Two rows play each game, the first against the second. How much does the first row win by? 10 is about a draw, 20 a big win and 0 a big loss. Wins can go round in a circle: one row can beat a second, the second a third and the third the first. Each row has two weighted sums of its numbers, A and B, taken from their middle values. A row wins by its A times the other's B, less its B times the other's A.
[ 4.1 -1.8  2.8 -0.5  2.4  2.9 -0.2 -1.2 -1.  -2.   1.5 -0.1]
[-1.1  1.3 -0.3 -0.1 -1.2  0.7 -0.3  0.3 -1.7 -1.7  0.3 -0.3] 2
[ 0.5 -1.3  0.5  0.   0.7 -0.9  0.2  0.6  1.4  0.3 -0.9  0.2]
[-1.1 -0.4 -1.2 -0.3  0.  -1.8  0.1  0.9  1.   1.  -1.5  0.2] 19
[-1.6  0.3  0.3 -0.1 -1.2 -2.2  1.3  0.6  1.   1.5 -2.1  0.1]
[-0.2  0.1 -1.8 -1.  -1.  -0.8  1.   0.6  1.3  2.2 -1.5  1.4] 3
[-1.3 -0.4 -1.8 -1.1 -0.6  0.9  0.4 -1.2  1.3 -0.3 -1.   0.5]
[ 0.6 -0.4  1.6 -0.6  0.2  0.7  0.6 -2.1  0.7 -1.3  0.1 -0.6] 15
[ 2.  -1.6  1.3  0.4  2.   1.1 -0.4 -0.9  0.  -1.   1.9 -0.8]
[-2.2  1.9 -2.8 -2.2 -2.1 -0.5  2.2  0.4 -0.3 -0.7 -2.8  0.5] 17
[ 0.5  1.3 -1.2 -1.1 -0.7 -0.2  0.7  1.  -0.9  0.4 -0.7  1.1]
[-0.2  0.  -1.7 -0.8  0.3  0.5  0.7  0.4 -0.1  0.4 -0.4  0.3] 6
[-0.6 -0.5 -1.4  0.  -0.7 -1.  -0.6  0.4  1.   1.3 -1.4  1.4]
[-0.3 -0.8 -0.6 -0.5  0.1 -2.1  0.   0.2  1.3  1.3 -0.4  1.2] 12
[-1.9  0.5 -1.   1.  -1.4 -0.6 -1.  -0.4  0.4  0.5  0.1 -0.4]
[-1.1  0.9 -1.4 -1.  -0.4 -1.1  0.4  1.3 -0.6  0.3 -0.3  0.3] 11
[ 1.   0.3  0.5 -0.9  1.1  1.1  0.3 -0.2 -0.9 -0.7  0.8  0.3]
[ 0.8 -0.4 -0.2  0.   0.8 -0.9 -0.5 -0.6 -0.1 -0.5  1.7 -0.5] 10
[ 1.4 -1.7  1.2  0.3  2.2 -0.7 -0.7  0.9  1.2  0.5 -0.5  0.3]
[ 0.1  0.5 -0.6 -1.   0.2  1.   0.7  0.4 -0.7 -0.5 -0.9  0. ] 13
[ 0.2 -0.7  0.3  0.5  0.   0.  -0.8 -1.1  1.1  0.7  0.3  0.4]
[ 0.4 -1.1 -1.  -0.7  1.2 -1.2 -0.5  0.6  0.5 -0.7  0.4  0.6] 7
[ 1.9 -0.7  0.3 -0.3  0.   2.   0.5 -1.1  1.3  1.5 -0.8  0.8]
[-0.2 -0.9 -0.5  0.1  0.7 -1.1 -0.7  0.4  1.2  0.6 -0.2  0.9] 5
[-0.3 -0.4  0.5  1.5 -0.5  0.2 -0.3 -0.7  0.8  0.5  0.7 -0.7]
[-0.2  0.6  0.6  1.4 -0.8  1.  -1.7  0.1 -1.2 -0.6  0.6 -0.3] 9
[-0.3  1.2 -0.9 -2.  -0.9  1.1  1.6 -0.6 -0.6 -0.8 -1.2  0.3]
[-0.2  0.6  0.5  0.8 -0.1  0.1 -1.   0.4 -1.  -0.2  0.8 -0.6] 12
[ 0.3  0.   0.   0.5 -2.1 -1.3  0.7  0.   0.8 -1.1 -1.3  0.3]
[ 0.5  0.7  0.  -0.3  0.5  0.8  0.8  0.5 -1.3 -0.2  0.5 -0.4] 11
[ 0.2  0.7  0.4  0.8  0.3  0.1 -1.2  0.5 -1.6 -0.6  1.1 -0.4]
[-2.2  0.1 -2.1 -2.  -0.9 -0.8  1.2 -1.4  1.8  1.9 -1.3  1.4] 5
[-1.6  0.  -0.3  0.9 -1.4 -0.7 -0.9 -0.5  1.   0.7 -0.1  0.2]
[ 0.6 -0.8  0.1  0.8  0.8 -0.5 -0.8  0.2  0.8 -0.1 -0.3  0.2] 9
[ 1.  -1.6  0.2 -0.9  1.3 -0.5 -0.5 -0.6  1.5  0.3 -0.6  1.3]
[-0.8  0.6 -0.7 -0.9  0.   0.   1.4  0.3 -0.3  0.1 -0.2 -0.5] 10
[ 0.1  0.2 -0.4  1.2 -0.6  0.6 -2.   0.1 -0.8 -0.4  0.6  0.1]
[ 0.4 -0.2  1.5 -1.   1.8  1.2  0.3  0.1 -0.8  0.  -0.4  0. ] 14
[-1.5 -0.2 -0.7 -0.7 -1.2 -0.7  1.1 -0.4  0.7 -0.3 -1.4  0.2]
[-1.9  0.  -0.5  0.8 -1.1 -0.9 -1.2 -0.4  1.1  1.4 -0.6  0.7] 8
[ 0.2  0.8  1.3  1.1 -0.1  1.6 -0.3  0.5 -1.5 -1.8  0.2 -1.3]
[ 1.4  0.4 -1.1 -1.1 -0.6  0.   0.7  0.5  0.5  1.9 -1.2  1.9] 9
[-0.2  1.   0.1  1.9 -1.7  0.1 -0.7  0.4 -1.  -0.1  0.2 -0.4]
[ 0.2  0.8  0.2  1.2 -0.1  0.4 -0.7  1.  -1.9 -0.7  1.  -0.8] 13
[-0.2 -0.5 -0.5  0.1  0.4 -1.8 -0.5  1.   1.   1.  -0.5  0.3]
[-0.8  1.3 -0.4 -2.3 -1.1  1.2  2.8  0.3 -0.8 -0.9 -2.4 -0.2] 9
[-1.  -0.5  0.8 -0.2 -0.1 -0.8  0.4  0.1  1.1  0.8 -1.2  0. ]
[ 0.3  0.3  0.8  1.5  0.6  1.7 -1.2 -0.1 -0.9 -1.4  0.9 -1.2] 15
[-0.6  1.2  0.1  1.  -1.2 -0.7  0.2  1.2 -1.5 -0.7  0.1 -0.9]
[-0.9  0.5 -1.4 -0.7 -0.4  0.  -0.1  0.1 -0.3  0.3 -1.3  0.3] 1
[-0.2 -0.4 -0.2 -0.3  0.5 -1.   0.5  0.8  0.9  0.3 -0.4  0.3]
[-1.2 -0.3 -1.  -1.5  0.4  0.2  0.6 -1.2  1.1  0.6 -0.1  0.8] 11
[ 1.3 -1.   0.1 -0.8  1.8 -0.4  0.4 -0.1  0.  -0.6  0.7  0.1]
[ 1.  -0.1 -0.4 -0.9  0.6 -0.2  0.5  0.4 -0.7  0.2  0.4  0.2] 12
[-0.6  1.  -1.3 -1.1 -1.2 -1.   0.1  0.4 -0.6 -0.8 -1.3  1.1]
[-0.8  0.4 -0.7 -1.8 -0.3 -1.8  0.7 -0.1  0.8  1.9 -0.7  1.4] 10
[-1.2  0.1  0.9 -0.1 -0.7 -1.1  0.4  0.2  0.7  0.9 -1.4  0. ]
[ 1.4 -0.2  1.2 -1.5  0.4 -0.2  0.  -1.4  0.7  1.6  0.   2.3] 8
[ 0.7 -1.2  1.  -0.3  1.6 -0.5 -0.5  0.5  1.2  0.7 -0.7  0.4]
[-0.8 -1.   1.6  1.7  0.5  1.4 -0.8 -1.1  0.3 -1.3  0.6 -1.2] 2
[ 0.2 -1.   0.5 -0.6  0.2  0.1 -0.2 -1.7  1.3 -0.5 -0.2  0.5]
[-0.7  0.5 -0.3  1.5 -1.3  0.1 -2.   1.1 -0.9 -0.6 -0.2  0.1] 12
[-0.6 -0.9  0.2 -2.   1.7  1.2  0.5 -2.1 -0.1 -2.   0.5  0. ]
[ 1.1  0.4  1.   0.5 -1.1  0.3 -0.2 -0.6  0.1 -0.7  0.2  0.5] 6
[-1.1  0.8  0.   0.8 -1.   0.   0.1 -0.2 -0.7 -1.2  0.2 -1. ]
[ 1.4 -0.4  1.1  0.1  1.4  1.4  1.  -0.7 -0.1 -0.7  1.  -1.5] 9
[-0.4 -0.6 -0.5  0.3 -0.2 -1.3 -1.5  0.9  1.   0.9 -1.5  1.8]
[-0.2  1.6 -1.6 -1.3 -1.1 -0.8  0.8  1.7 -1.5 -0.1 -0.9  1. ] 7
[-1.8  1.1 -0.9  0.  -1.  -1.   0.7  0.7  0.   0.6 -0.7 -0.1]
[ 0.4 -0.2  0.8 -1.3  0.  -0.4  0.3 -0.9  0.9  0.6 -0.7  1.8] 11
[ 2.  -0.7  0.9 -0.6  2.7  2.3  0.  -0.3 -1.  -0.6  0.8 -0.2]
[ 0.9 -0.8  0.4 -0.6  0.5  1.8  0.3 -0.9  1.3  2.2 -0.3  0.8] 10
[-1.3 -0.8 -1.3 -1.   0.1  0.1  0.2 -1.1  1.  -0.5 -0.9  0.2]
[-0.9  0.6 -2.1 -1.4 -0.2 -0.4  1.1  0.9 -0.4  0.3 -0.7  0.2] 10
[ 1.2 -0.6  0.3 -0.5  1.   1.8  0.6  0.  -0.2  0.  -0.1  0.3]
[-0.9 -1.1 -0.8 -0.6  0.5 -1.5  0.3  0.4  1.4  0.8 -1.4  0.7] 14
[ 0.4  0.3  0.3  0.   0.1  0.6  0.5 -0.1 -0.5 -0.5  0.3 -0.3]
[ 0.2  0.5 -0.5 -1.   0.5  0.9  1.3  0.4 -0.6 -1.  -0.4 -0.6] 13
[-0.3 -0.1  0.4  2.4  0.5  0.6 -2.   0.3 -0.9  0.   2.  -1.2]
[-0.7 -0.8 -0.2 -1.7  1.1  0.5  0.4 -1.7  1.2  0.7 -0.7  0.5] 13
[ 0.6 -0.8  1.3  0.4 -0.2  0.7  0.3 -1.2  1.1 -0.5  0.5 -0.2]
[ 0.4  0.8  0.8  1.2 -0.2  1.6 -0.5 -0.1 -1.2 -0.9  1.2 -1.2] 12
[ 1.4  0.   0.6 -1.1  1.7  1.4  0.4 -0.2 -1.3 -0.6  0.9  0.1]
[-2.1  2.2 -1.1  0.9 -2.2 -1.6  0.   2.3 -1.2 -0.5 -0.8 -0.6] 9
[ 0.8 -1.4  0.5  0.2  1.8 -1.1 -1.   0.8  0.7  0.7 -0.8  0.8]
[ 0.1 -0.2  1.8  0.   0.3  0.7  0.  -0.4  0.3  0.8 -1.  -0.1] 10
[-0.7  0.6 -0.5  0.9 -0.6 -0.1 -1.  -0.5 -1.1 -0.8  1.9 -0.2]
[ 1.6  0.1  0.2 -0.6  0.6  0.7  0.8  0.  -0.9 -0.6  0.8  0.4] 14
[ 0.1  0.5 -0.1 -0.4  0.2  0.3  0.5  0.2 -0.8  0.2  0.7 -0.3]
[-2.1 -0.3 -2.5 -0.9 -0.8 -2.8  0.5  1.4  1.6  0.9 -1.8  1.3] 10
[ 0.1  0.2 -1.7 -1.5 -0.4 -0.1  1.3  0.4 -0.1 -0.6 -0.7  0.3]
[-0.4  1.1 -0.3  0.7 -1.4  0.7 -1.2  0.3 -1.8 -1.4  0.3 -0.3] 14
[ 0.1 -1.1  0.1  0.7  1.1 -0.4 -0.9  0.   1.   0.8 -0.2  0.6]
[ 2.5 -2.7  1.7  0.3  2.7  0.4 -1.2 -0.2  1.2 -0.3  0.5  0. ] 10
[ 0.   1.   0.2 -1.2  0.   0.1  0.5  0.3 -0.7  0.7 -1.1  0.8]
[ 1.3 -0.2  0.4  0.9 -1.2 -0.3 -0.3  0.4  0.5 -1.3 -0.7  0.5] 15
[ 0.7  0.2  1.1  1.5  0.4  1.3 -1.1 -0.2 -1.1 -0.5  1.3 -0.7]
[ 0.1  0.  -0.2  0.6  0.8  1.5 -1.6 -0.6 -1.3 -0.8  2.6 -0.3] 11
[-1.5  1.3 -0.8  0.1 -1.4  0.2 -0.1 -0.4 -0.8 -0.8  0.5 -0.6]
[ 0.   0.7  1.3  1.3 -0.2  0.9 -1.4  0.6 -1.5  0.1  0.3 -0.3] 16
[-1.6 -0.8 -2.1 -1.6  0.2  0.6  0.6 -1.4  1.   0.6 -0.9  1. ]
[ 1.6 -0.4  1.5 -0.4  0.4  0.9  0.1 -1.   0.1  0.8  0.4  0.8] 13
[-0.8  0.8 -1.2 -1.2 -0.4  0.7  1.5 -0.2 -0.7 -1.7 -0.8 -0.3]
[ 0.4  0.5 -0.1 -0.3 -0.8 -0.9  1.1 -0.1  0.8  2.8  0.   0.8] 14
[ 1.1 -0.2 -0.1 -1.2  0.4  0.   0.9 -0.4  0.3 -0.1  0.1  1.1]
[ 1.5 -1.1  1.2  1.4  0.9  0.2 -0.6  0.4  1.2  0.9 -0.4 -0.3] 15
[ 1.4 -0.3  1.3  0.2  1.6  1.7 -0.8 -1.1 -0.7 -1.1  1.9 -1.2]
[ 0.4  0.3  1.8  0.9  0.8  0.7 -0.2  0.2 -1.4 -1.4  1.4 -1.4] 5
[ 1.7 -1.1  0.9  0.   1.5  0.6 -0.4 -0.7 -0.5 -0.8  1.4 -0.6]
[ 0.2 -1.6  1.4  0.5  1.2  0.5 -0.4 -1.3  1.2 -0.1  0.2 -0.5] 9
[ 0.2  0.1  0.6 -1.6  0.6 -0.4  0.4 -0.5  0.3  1.8 -0.2  1.1]
[-0.1  0.4 -0.6  0.4 -0.1  0.2 -0.8  0.2 -1.1 -1.4  1.3 -0.3] 14
[-0.7  0.7  0.5  0.9 -1.4  0.2 -0.3  0.6 -0.5 -0.6 -1.  -0.7]
[ 0.5  0.8  1.2  1.3 -0.6  0.5 -0.4  0.7 -1.4 -1.9  0.2 -1.6] 10
[ 0.9  0.3 -0.5 -1.1  0.6  1.5  0.4 -0.1 -0.8 -0.2  0.2  0.2]
[ 0.   0.5 -0.1  1.3 -0.5 -0.7 -1.1  1.3 -1.1 -1.1 -0.1 -0.8] 12
[-1.7 -0.2  0.   1.   0.1 -0.1 -0.6  0.1  0.2  0.4  0.  -0.9]
[ 0.8 -1.3  0.2 -0.5  1.6 -1.1 -0.6  0.2  1.1  0.9  0.1  0.8] 11
[ 0.4  0.6  0.6  1.4  0.   0.7 -0.2  0.4 -1.2 -1.2  1.7 -1.4]
[-1.5  1.5 -1.6  1.8 -1.6 -0.9 -1.3  1.3 -1.   0.6  0.6 -0.4] 14
[-0.9  1.1  0.2 -1.1 -0.1 -0.9  0.9  0.1  0.2  1.2 -0.3  0.8]
[-1.3  0.6 -0.6 -0.5 -0.1 -0.4  0.   0.4 -0.5 -1.  -0.7 -0.2] 10
[-1.7  0.5 -1.8 -0.8 -0.4 -1.5  1.   1.1  0.5 -0.1 -0.5 -0.4]
[ 0.7 -1.3  0.3  0.3  1.2 -0.1 -0.7 -0.2  1.   0.4 -0.1  0.7] 6
[-1.7  1.7 -1.8  1.8 -2.3 -1.8 -1.2  1.6 -0.8  0.6 -0.3  0. ]
[ 1.2 -2.3  1.5  0.2  1.7 -0.4 -0.2 -0.2  1.9 -0.4 -0.8 -0.2] 1
[-0.5 -0.6  0.7  0.2  1.5  0.9  1.3  0.  -0.1 -0.7  0.1 -1.6]
[-0.2 -0.2 -0.8 -0.2  0.8 -1.4  0.2  0.3  0.6  1.1  0.5  0.4] 19
[-0.8  0.7 -1.7 -1.4 -0.3  0.4  0.2  0.8 -0.6  0.3 -1.4  0.8]
[ 0.8 -1.1  1.4  1.   0.4  0.5 -0.7 -1.1  0.9  0.3  1.6 -0.6] 10
[-1.1  1.4 -0.7  1.6 -2.9 -0.7 -0.8  1.7 -0.7 -1.5 -1.3 -0.5]
[-1.6 -1.1 -1.  -1.4  0.3  0.9  1.1 -1.4  1.5  0.1 -1.  -0.2] 12
[-0.8 -0.3  0.4 -0.1 -0.5 -0.3 -0.3  0.1  0.5  0.6 -1.4  0.5]
[-1.5  1.3 -0.6  1.5 -1.3 -0.3 -1.   1.3 -1.2 -0.7 -0.1 -0.8] 11
[-1.4 -0.5  0.2  1.2 -0.6 -0.4 -0.6 -1.4  1.3  0.5  0.3 -0.8]
[ 1.4 -0.2  1.4  0.5  0.8  2.5 -0.9 -1.3 -1.6 -2.   2.  -1.1] 12
[-1.   0.1  0.5 -0.3 -0.2 -1.2  0.4  0.6  0.1 -0.1 -1.4 -0.3]
[ 0.2  0.1 -0.2  0.3 -1.4 -0.9  0.4  0.   0.5 -0.5 -0.5  0.2] 9
[-0.6  0.5 -1.8 -1.9 -0.7  0.7  1.3  0.3 -0.1 -0.2 -1.2  0.6]
[-1.5  0.2 -2.4 -1.2 -1.  -2.1  1.2  0.5  0.8  0.4 -1.1  1. ] 12
[-0.1  0.5 -0.7 -1.2 -0.8 -0.4  1.   0.3  0.8  2.  -1.3  1. ]
[-0.4 -0.1 -0.9 -0.6  0.6 -1.9 -0.3  0.9  0.2  1.   0.1  0.6] 9
[ 1.4 -0.6  0.4 -0.4  1.5  0.3  1.2  0.3 -0.4 -0.1  0.8 -0.6]
[-1.1  1.2 -1.5 -1.1 -1.6 -2.3  0.7  1.2  0.1  0.2 -1.9  1.1] 13
[-0.8  0.9 -0.5  1.1 -0.7 -1.  -0.5  1.6 -1.2 -1.3  0.1 -0.6]
[-0.2  0.7 -1.5 -1.2 -1.6 -1.   1.4  0.1  1.7  3.2 -1.5  1.7] 9
[-0.7  1.2 -0.2  1.1 -1.   0.4  0.5 -0.2 -1.4 -0.9  0.8 -0.9]
[-0.8  1.  -0.3  2.  -1.9 -0.2 -1.6  0.9 -0.7 -0.1  0.   0.2] 12
[ 0.5  0.8 -0.5 -0.9 -0.9 -0.1  0.8  0.3 -0.6 -0.8 -0.6  0.3]
[-0.5 -1.6 -1.2  0.5 -1.  -1.6 -0.6  0.1  2.3  1.3 -1.7  1.4] 9
[-0.7 -1.1  0.9  0.8  1.2  1.1 -0.8 -1.1  0.7  0.   0.2 -1.1]
[-0.8  1.1 -1.2  0.9 -0.7 -1.1 -0.4  0.4 -1.4 -1.2  1.7 -0.7] 14
[-0.9 -0.6 -0.6 -0.9  0.7  1.6  0.3 -1.4  0.8 -0.4 -0.8  0.5]
[-1.   0.8 -2.  -2.  -0.4 -0.1  1.5  0.6 -0.8 -0.3 -1.3  0.6] 11
[ 0.1 -1.   0.8  0.5  1.1 -0.7 -0.3  0.1  1.2  0.6 -0.3 -0.1]
[-0.7  1.   0.6  0.2  0.1  0.9 -0.1 -0.2 -1.7 -0.9  0.7 -0.6] 5
